In the rows, 128 means zero.
One hidden turn or mirror swaps the rows below in pairs. Which row is each named row swapped with?
The rows were stretched afterwards, more along some directions than others.
lilet: [145 122 101  88 103 163 106 128 130 169 148 114  95 104 152 134 115 114
 135]
nuret: [102 146 147 122 128 110 110 131 106 148 116 102 127 151 154 166 124 151
 121]
Bovub: [101 118 125 149 130  81 146 123 129 121 140 131 144 116 113 120 147 146
 127]
fato: [113 158 123 116 130 124 111 131  98 144 121 108 125 150 141 155 114 149
 104]
nuran: [155 149 132  70 116 124 125 142 147 181 116 106  86 123 128 163 112 112
 155]
gomiz: [144 135 134 103 121 106 153 125 144 157 137 111  88  93 113 186  97 122
 140]
vak: [ 93 125 118 153 130  86 149 125 116 106 135 135 138 125 107 122 151 149
 118]
Namo: [148 124  95  91 109 167 105 129 127 167 146 117  95 109 160 130 116 114
 124]
rabuf: [103 120 125 146 132  80 160 126 139 108 127 139 144 116 122 126 147 152
 114]
Vugel: [139 106  92 145 137 126 139 139 129 145 108 135 136 116 140 121 162 111
 144]
merad: [158 133  87 111 118 138 132 128 139 143 110 131 111  95 146 140 128 113
 138]
riz: [124 141 110 107 126 107 153 134 134 151 115 117 149 128 112 140 113 139
 142]
Kaza: [131 135 113 114 125  95 159 132 133 163 104 123 139 122 114 144 115 137
 146]
tobo: [113 149 124 103 131 124 100 131 127 126 153 111 112 124 173 158 110 137
 111]
gaz: [116 155 123 122 131 124 103 127  87 146 130 109 121 143 140 157 120 136
 116]
Niluk: [123 119 125 125 125  84 172 128 143 153 112 123 151 121 106 143 121 137
 152]
nof: [144 131 137  95 114 108 157 111 134 163 143 105  93  85 123 186  87 119
 137]
Buza: [144 132 108  82 114 165  90 136 122 163 144 110  81 112 156 146 114 110
 129]
Relab: [118 134 103 158 146 101 129 117 108  95 126 137 142 109 116 149 145 129
 128]
Pufiz: [110 143 110 163 141  93 138 115 104  94 135 138 140 112 110 149 141 134
 135]
Pifi: [107 129 144 143 127  95 154 106  96 126 119 114 145 113 178 155 105 163
  91]
Fivut: [104 128 145 132 137  95 139 108 100 129 123 115 145 116 179 149 106 155
  94]
Bal: [107 154 122  96 138 119 111 115 127 129 151 115 137 115 172 160 100 141
 106]
Sufe: [117 154 134 107 131 119 101 130  96 143 123 106 117 148 140 161 117 139
 122]
guzuk: [145 131 104  85 117 163  99 134 125 167 140 123  94 108 160 148 113 119
 122]
rebug: [107 148  95 141 138 103 142 104  99 107 147 120 113 107 147 166 109 135
  84]
sek: [142 142 142  95 121 105 154 116 134 160 134 111  91  95 121 189  93 122
 145]
famib: [105 116 113 146 128  89 156 124 120 118 138 141 147 116 104 117 150 145
 121]
Gukal: [ 97 110 118 159 133  77 152 114 120 113 133 132 144 112 121 122 145 147
 116]
tabem: [142 105 102 142 142 119 145 138 138 134 114 133 138 114 134 130 158 104
 150]
Dede: [132 131 153 102 113 105 148 121 132 161 134 107  85 106 125 190  91 135
 132]
bemu: [141 131 140  97 120  99 157 112 148 161 136 113 102  90 124 184  87 126
 137]
mol: [107 157 124 102 144 118 101 122 119 129 152 115 112 126 169 158 104 129
 106]
tanug: [ 97 120 123 150 134  84 139 125 120 110 134 131 132 119 115 125 155 143
 127]
Vaziz: [107 143 108 131 125 109 151 107  97 114 153 107 110 115 148 169 116 141
  91]
dipot: [105 137 145 129 135  97 138 109  93 127 113 113 141 114 179 163 101 160
  90]
gipep: [140 119 100  98 109 160 100 125 130 160 140 119 102 102 165 138 117 122
 120]
masuz: [137 103  85 162 141 117 144 139 131 126 119 135 141 104 116 128 163 106
 145]
Maz: [129 137 121 111 120 107 146 141 125 162 116 107 126 133 115 150 112 135
 145]
mag: [145 132  91  91 111 167  98 131 126 169 138 122  98 110 154 132 120 115
 131]
doku: [140 142 147  85 119 105 151 115 132 156 147 105  89  95 120 189  85 125
 135]
lipur: [101 134 151 133 135  99 141 115  96 127 112 115 142 125 177 161 107 160
  89]
relal: [133 104  97 149 136 127 148 141 125 135 112 122 134 126 129 132 165 111
 138]
dag: [136 135 134  97 117 106 148 121 138 156 133 118  91  98 122 187  96 132
 135]
veko: [138  99  84 143 127 140 142 135 115 151 116 127 146 122 142 114 154 115
 127]
vedog: [143 126  98 102 117 159 103 130 126 153 150 129 103 101 141 133 117 116
 124]
Reri: [118 146 103 135 135  95 146 111 111 112 153 114 116  97 134 180 105 135
  90]
bosuz: [113 151  94 159 143 102 150 115  93  84 144 136 147 107 104 140 142 133
 123]
Reb: [108 135 147 118 124 106 146 121 110 136 111 113 136 131 184 152 106 167
  82]
fofu: [110 141 118 161 148  96 141 124 118  87 131 138 137 119 114 146 148 135
 132]
Tinel: [103 118 156 132 122  98 150 114 104 140 105 118 147 126 187 159 109 169
  92]
Gemag: [138 137 131 100 121 105 145 116 136 148 137 111  90  88 116 189  91 121
 134]
las: [147 132 101  91 112 162 101 138 135 164 141 118  95 108 153 139 114 119
 131]
kosot: [134 131  97 111 118 112 148 134 128 167 107 116 137 130 117 137 116 133
 133]

Gemag pairs with Buza
Bovub pairs with Pifi
sek pairs with mag
gaz pairs with Pufiz
fofu pairs with fato

